128 stands for zero in the data rows.
Here are some points, each followed by its number:
[ 89 172 173 160 101 114  83 166  76  95 119 109 160 116 127 156 211 127 188 119 180 133 177  62 100 123 129 118  60 132 104 143 173 208 165 163 172  93  95 139  94  93 128 170 103  78 196 132 104  83 150 210 117  56 101] 0
[ 82 140 125 142 102  96  39 125  62  84 109  82 155  91 111 127 142  87 138 117 117 120 143  80  63  87  95  78  64  88  75  72 118 161 112 148 137  59  63 119  60  27  81 155  42  80 143 121  85  53 125 199 122  13  59] 1
[132  91  94 134 152 107 124  86  43 177 106  21 112  78 142 141 123 189 117  90 115 194 110 129  86 121  80 125 127  54 153 203  85 146 119 101 105 162  69 228 142  83  94 186 127 150 162 123 156 121 138 138 169 103 149] 2
[141 139 140 192 118 102 113 115  45 143 130  90 152  87 154 167 159 130 175 161 172 155 128 110  60  98 126 102  73 114 102 146 137 169 173 128 134  93  95 169 108  79 103 177 108  53 149 170 111 108 155 232 188  75  80] 3
[ 75 103  95 119  35  77  78  54  54  72  66  34 135  28 103 112  99  75 123 123 133 127 116  50  57  37  81  52  65  49  52  44 102 177 123  99 132  49  59  92  62  72  61 142  52  23 108 103  33  47 120 122 121  61  65] 4
[ 47 169 140 103 144 164 117 134 110 107  57 107 158 136  65 114 135 116 162  94 124  95 142  57 116 142 103 144 124 113 132 151 143 183  94 178 129 134 104  95  53 108 150 113  90  94 219  47 125 118  89 179 100 110  99] 5
[154 112 149 161  97  96 121 111  89 164 129  67 141  79 168 143 135 179 151 157 159 198 112 133  79  89 121 101 123  91 114 137 118 191 157 104 143 108  20 212 134  72  72 218 124  81 133 160 126  82 190 161 164  31 109] 6
[102 105  37  53 148 138 141 112  96 114  56   4 103 108  67  64 110 131  78  16  61 103  81  59 107 139  25 129 136  84 150 173  88 100  61  95  79 144  55 139  67 118 115 126 118 120 144  15 136 126  72  99  70  88 125] 7
[152 110 127 152 193 149 177 140 132 211 136  75 127  89 189 139 125 198 142 115 113 189 130 157 132 142  81 160 152  93 197 201  98 162 130 138 108 165  27 176 190  95 161 197 176 157 194 118 203 142 146 142 170 118 189] 8
[ 82 171 154 120 204 186 156 199 161 139 116 156 192 170 115 127 182 137 185 116 130 137 194  84 158 181  80 200 152 155 168 228 180 198 121 163 161 155 137 145  90 126 177 155 138 125 208 110 162 169 149 242 102 147 133] 9
[ 92 123 155 143 103 118  88  82  60 103 106 117 181 109 137 158 192  87 160 129 131 112 157  75  88 102 133  86  74 114  70  99 139 208 143 141 143  99  75 116  78  63  99 175  90  58 151 119  86  84 149 189 119  34  69] 10
[106 116 103 111 228 159 159 151 144 159  95  96 126 117 122 117 122 164 138  75 132 144 126 120 108 153  96 187 179 127 206 214 144 139 116 130 125 194  32 182 136 147 173 135 146 138 218 102 190 152 104 124 117 148 148] 11
[132 124 109 174 107  82  59 111  61 157 130  75 123  71 138 139 145 104 125 143 139 154 125 106  61  85 118  77  78  97  99 113  96 184 144 125 140  97  20 176 117  58 100 204  73  68 115 157  96  72 172 166 157  32  98] 12
[ 49 184 150 135 128 147  80 151 100  98  68 128 196 135 111 138 165 112 168 129 157 122 173   4  90 130 143 128  81 147 103 110 162 237 138 176 161 113  72 108  48 106 133 147  67  75 204 115 105 119 143 184 112  68  82] 13
[ 62 154 144 125 171 166 113 167 104 102  89 106 214 158  91 140 155 129 145 114 110 111 154  40 147 145 111 178 127 138 126 145 147 173 128 140 128 146 101 135  57 134 155 155 106 127 225  90 147 163 125 163 106 100 115] 14
[114 187 191 177 186 143 126 188 102 127 168 153 204 164 164 163 236 117 227 143 167 161 186  88 134 126 163 141 113 163 141 139 185 234 167 193 193 137 122 154  75 132 139 207 105 106 224 138 133 116 161 213 123  89 118] 15
[190 124 120 205 137 112 136 125  97 199 156 109 148 119 210 174 141 240 151 149 168 241 116 176 121 123 116  99 125  73 149 165 150 176 188 132 142 141  88 205 153  88 117 196 134 103 158 160 157 121 157 172 209  84 121] 16
[ 92 143 123 124 170 177 158 177 154 157  77 129 164 153 110 104 132 151 149  87 111 145 119 126 184 187  85 186 165 141 162 202 171 149 121 158 115 190  77 178  94 135 174 142 129 138 214  77 175 172 122 159 122 142 162] 17
[125 146 111 107 223 165 187 166 143 181 101 109 133 143 132 102 107 168 127  95 132 178 117 130 147 200  74 152 176 142 180 186 153 126  98 124 120 189  54 183 121 123 179 163 165 167 185  81 169 148 133 134 131 136 179] 18
[ 61  94  76  80 154 129 136 129  97 148  27  56 103  88  86  55  74 136  92  34  82 132  91  88  94 117  58 147 152 104 143 177  98 119  48  95  87 151  54 160  86  55 149 111 120 100 198  57 139 137  80  91 104  99 128] 19
[ 44 107  91  83 159 152 141 148 122 120  41  81 132 117  82  68 134 100 112  51  99  94 124  65 120 163  37 145 146 112 152 158 143 117  60 114 124 149  67 124  25 106 152 133 110 129 206  77 147 133  66 155  73 118 110] 20
[ 79 142 127 120 108 111 105 156  88 113  88 106 176 121 123 123 178 100 147 144 129 135 163  38 104 110 131  94  68 151  93 103 136 231 131 153 143 101  98 116  34 103  94 163  62  15 158 106  79 109 134 150  97  36  52] 21
[175 132 137 238 148 118 134 143  83 206 163  94 154 108 188 183 168 228 187 164 200 220 144 164  94 143 144 108 125 115 142 176 139 218 199 151 149 127  79 182 135  55 110 233 132 137 189 170 157 112 165 168 212  94 154] 22
[165 112  96 177 160 139 153 147 110 204 154  79 122  84 191 153 100 217 136 152 139 232 143 145 123 146 135 105 141  77 146 181 103 191 169 100 114 135  82 247 148  59 110 194 164 124 183 130 184 137 160 153 200  97 168] 23
[149 113 140 193 122 141 125 134  97 222 165  87 144  79 210 161 169 191 157 184 203 184 123 154  88 122 163 101 115 117 123 157 133 184 190 116 155 150  86 222 147 101 107 218 133 122 153 161 140 109 207 191 202  68 138] 24
[114  77  83 124  96  96 113  91  95 177 118  16  74  73 150 117 101 155 100 115 122 176  96 121  73  97  60 130 117  47 137 157  87 137  98  86 109 117  45 203 113  58 108 134 111 117 163 111 108  86 110 114 146  32 116] 25
[ 90 172 161 112 109 113  93 124  24  92 112  98 158 130 112 136 163  80 171 135 136 130 160  16 111 123 112 109  57 150  87 135 151 227 131 173 154  81 101 116  50  78 128 160  44  34 153 104  80 112 135 170 110  89  49] 26
[121 107  86  98 182 141 148 128 113 177 113  44  95 100 130 113 131 176  90  96 121 152  86 116 108 149  77 116 138 114 144 210 115 111 107 118  95 145  42 213 120  94 128 153 163 162 168 103 181 136  97 130 126 101 174] 27
[ 65 231 156 137 180 181 158 212 121 125 128 155 193 186 128 188 197 143 200 146 141 132 196  96 164 164 157 182 134 174 175 164 187 222 169 207 193 139 138 158  98 161 196 157 113 139 242 137 134 179 143 202 125 126 143] 28
[144 143 172 183 110 109 113 131  46 145 152 130 164 112 170 173 195 133 247 162 187 154 157  93 131  97 155 118 107 126 137 128 161 209 157 154 201 100 108 163 116  83 107 208 107  96 153 162 107  91 193 228 150  48  76] 29
[ 85  99 128 130  76  67  77 138  52 102 137  61 166 106 120 135 139 110 161 124 135 123 110  43  40  88 113  61  72  74  41  80 117 209 128 134 114  55  83 101  54  48  41 162  49  53 121 101  13  16 127 149 101  50  37] 30
[ 53 141  48  33 131 108  73 143  65  55  42  77 121 106  25  35 131  80 117  69  38  27 112  45  89 128  55 131  67 100  91 108 113 112  67 123  92  94  53  86  40 100 123  61  71  59 153  45  72 107  31 110  30  35  43] 31
[ 35 131 103  60 120 113  93 125  84  76  43  88 137 129  48  80 120  69 115  23  68  46 116  44 111 115  73 100  88 100 106 120 139 128  70 113  92 114  49  93  69 105 124  74  62  67 188  52  89 114  88 138  53  62  91] 32
[113 209 173 171 138 145 107 172 124 136 138 173 204 164 124 190 244 110 236 144 187 180 182 100 135 138 149 126 120 194 118 155 202 195 167 223 194 111 145 170 112 113 166 206  96 107 239 133 129 129 190 174 156  71 115] 33
[125  96  30  96 146 122 124 131 106 142  87  43  71  86 122  73  98 148  92  96  78 150  70 105  97 134  92 124 149  69 174 168  83 109  95 117  63 133  56 138 107  74 123 139 122 138 192  74 167 129 123 121  90  92 141] 34
[191 136 108 170 151 110 146 108  83 179 148  74 141  95 185 185 141 210 177 159 151 209 124 176 102 140 135 126 130 103 141 185 118 206 186 131 142 151  78 186 150  95 125 165 127 135 193 149 136 123 186 200 219  97 189] 35
[168 133 141 179 133  81 109 112  64 153 145 100 147 115 198 192 163 179 153 162 214 187 128 132  95 123 151  88 102 103 123 151 129 208 187 125 159 110  81 216 143  52 111 213 130 108 155 164 134  98 180 177 173  55 104] 36
[ 95 193 141 142 189 223 177 224 172 141 105 169 194 179 130 134 182 138 210 103 134 135 185  86 183 216 138 205 170 168 165 186 184 193 150 177 152 180 119 142 107 169 195 168 154 139 234 127 195 183 139 201 125 142 151] 37
[138  83  77 119 113  96 126  90  55 146  84  49 101  55 117 102  94 132  71  79  71 153  40  92   0  94  16  62 118  61 121 157  52 113 128  44  50 107  36 175 128  60  88 192  99 116 137 111 120  79 105  88 142  76 127] 38
[ 57 150 106 106 142 144 124 150 119 110  37 121 148 134  55 110 162 115 153  74 100  77 137  72 125 131 110 157 126 123 126 137 151 150  92 145 108 119  83 124  55 110 138 126  91  87 216  63 105 139 104 131  93  62  96] 39
[108 159 124 139  68  90  67 120  56 134 102  66 159 122 144 138 142 123 147 148 156 137 138  99  40  70 136  58  67  88  74 109 102 216 191 125 138  94  67 158  88  48  69 192  75  59 141 134  45  26 159 163 145  71  86] 40
New points follow, each followed by the numbers of its five nearest points above, looking only along the 2 directions in which the numbered points spread most, smallest number first.
[ 63 150 101 138 136 155 109 137  74  69  82 108 166 133  85  99 187  92 165 113 124  89 147  92 116 119 125 135  89 145 128 118 137 189 123 165 146 108  94 108  55 107 143 140  79  88 181 110  82 118 102 170  82  75  80] 5 13 25 38 39
[105 184 158 161 187 180 134 175 127 143  93 119 199 166 111 145 188 134 189  84 143 129 171  82 174 183 121 182 146 179 165 195 220 205 148 182 153 143 128 126  83 137 172 169 125 104 245  98 137 158 129 210 142 105 117] 8 9 18 28 37
[ 86 139 102  97 189 166 126 167 122 130  57 104 172 149  84 106 119 121 126 113 106 120 137  19 144 169  87 160 131 145 141 172 146 168 102 165  90 151  80 131  94 147 179 124 119 110 221  71 159 144 102 151  86 112 155] 5 14 20 27 34
[135 125 124 176 109  93 117 115  33 166 145  80 147 121 170 160 130 136 138 162 172 181 119 124 110 103 125  90  97 120  98 145 127 189 145 125 150 105  85 179 142  81 100 209  99 114 153 153 115  93 168 172 152  67  98] 0 3 6 29 36
[144 104  70 137 127  79 118 111  77 179 117  65 102  66 156 111 122 179  96 120 118 173  77 121  39 110  55 107 115  35 117 148  85 152 145  98  97 140  35 190  97  62  74 174 132 111 149 131 141  86 146 129 144  56 140] 2 13 21 25 26
[ 89  89 101 124  46  54  53  30  46  84  94  70 115  53 104 101 110  89 115 135 110 101  76  35  93  60 102  70  33  71  53  56  81 154 108  82  97  45  34 111  71  31  18 162  66  76 102  77  69  45 122 153 114  53  26] 1 4 21 30 40
[144 140 115 136 228 159 181 136 146 233 127  86 143 139 175 119 133 208 154 143 158 201 132 151 125 149 106 183 171 137 191 219 142 140 139 128 125 191  20 200 145 115 178 160 149 171 211 132 235 185 130 132 186 140 222] 8 9 18 28 37
[ 91 118  94 107 179 154 148 183 133 119  96  98 153 143  88  94 125 149 148  79 107 110 159  66 153 212  63 181 144 141 176 186 138 146  93 141 100 146  46 147 106 111 180 117 125 113 207  72 158 133  92 118 125 129 126] 11 14 17 27 34
[130  70  88 125 115  99 121  99  92 150 116  17 100  65 147 122 107 163 115 104 123 184 105 148  39 122  62  91  86  77 123 166  89 139 128 118 120 114  48 205 121  64  89 186 143 120 145 142 133 111 132 145 153  49 127] 2 13 21 25 26
[ 85 102  89  93 150 139 141 128 111 160  69  97 135 128 118  91 110 141  94  77  70 137 115  86 110 138  21 154 149  91 142 214 125 124 105 110  73 166  71 144 110  82 144 146 125 147 209 100 158 134 104 118 118 118 123] 5 20 27 34 39
[ 82 141 100 120 197 197 142 144 132 145  35 116 172 153 103 112 139 124 139  90 153 119 137  69 145 175  98 173 134 163 155 176 129 147 109 162 114 148  88 153  93 127 194 136 119 141 247  92 136 150 108 161 105 104 119] 11 14 17 18 27
[134 236 170 164 204 178 105 169 127 101 144 156 205 177 120 154 220 115 193 142 187 129 193 122 162 181 166 168 106 197 127 149 182 220 148 222 200 130 141 164  97 129 157 229 104 118 213 141 126 148 178 203 135  87 138] 15 16 23 33 35
[134  94 108 151 121 123 146  83  71 188 151  50 108  68 142 128 120 158 142 122 148 202  81 127  66 116  83 106 109  82 141 166 108 123 129  98 109 127   2 205 148  66  80 205 137 135 136 121 154  92 153 149 153  57 121] 0 2 6 13 25
[ 89 115  87  98 216 157 151 139 124 179  70  53 127 130 123  79 118 185 127  76 125 128 104  85 132 180  43 157 162 108 192 205 119 135  78 112  99 123  79 157 108 112 143 130 135 122 198  91 145 146 105 127  99 120 156] 11 14 17 27 34
[143 100  85 117 154  92 123  84  91 148  96  72 112  55 148 140 107 179 118  90 124 185  61 134  79 128  31  92 118  77 144 164  65 153 125  79  89 133  48 212 128  14 113 221 130 121 156 132 146 103 119 100 187  56 119] 0 2 13 14 25
[151 163 120 123 210 188 199 186 156 241 132  98 139 146 122 133 149 191 159 105 138 181 150 162 154 198 104 203 204 157 194 228 150 178 115 152 123 218  62 213 175 151 207 208 197 187 225 121 222 159 124 136 144 130 169] 8 9 18 28 37
[ 77 136 117 122 156 161 141 176 123 127  80 105 162 127  88 112 160 111 165  80 134 125 146  48 154 126 108 134 134 146 142 171 133 179  87 142 116 100  90 112  76 134 151 138 105 106 216 104 105 140 121 150 121 106 109] 5 14 27 34 39
[ 51 153 108  89 178 160 143 179 125 134 116 122 145 147 107 102 124 126 142 101 109 116 128  61 152 155 108 173 136 145 143 172 130 147 104 173 143 165  92 113 103 121 144 121 122 114 209  77 136 122 105 159 115 111 122] 5 14 27 34 39
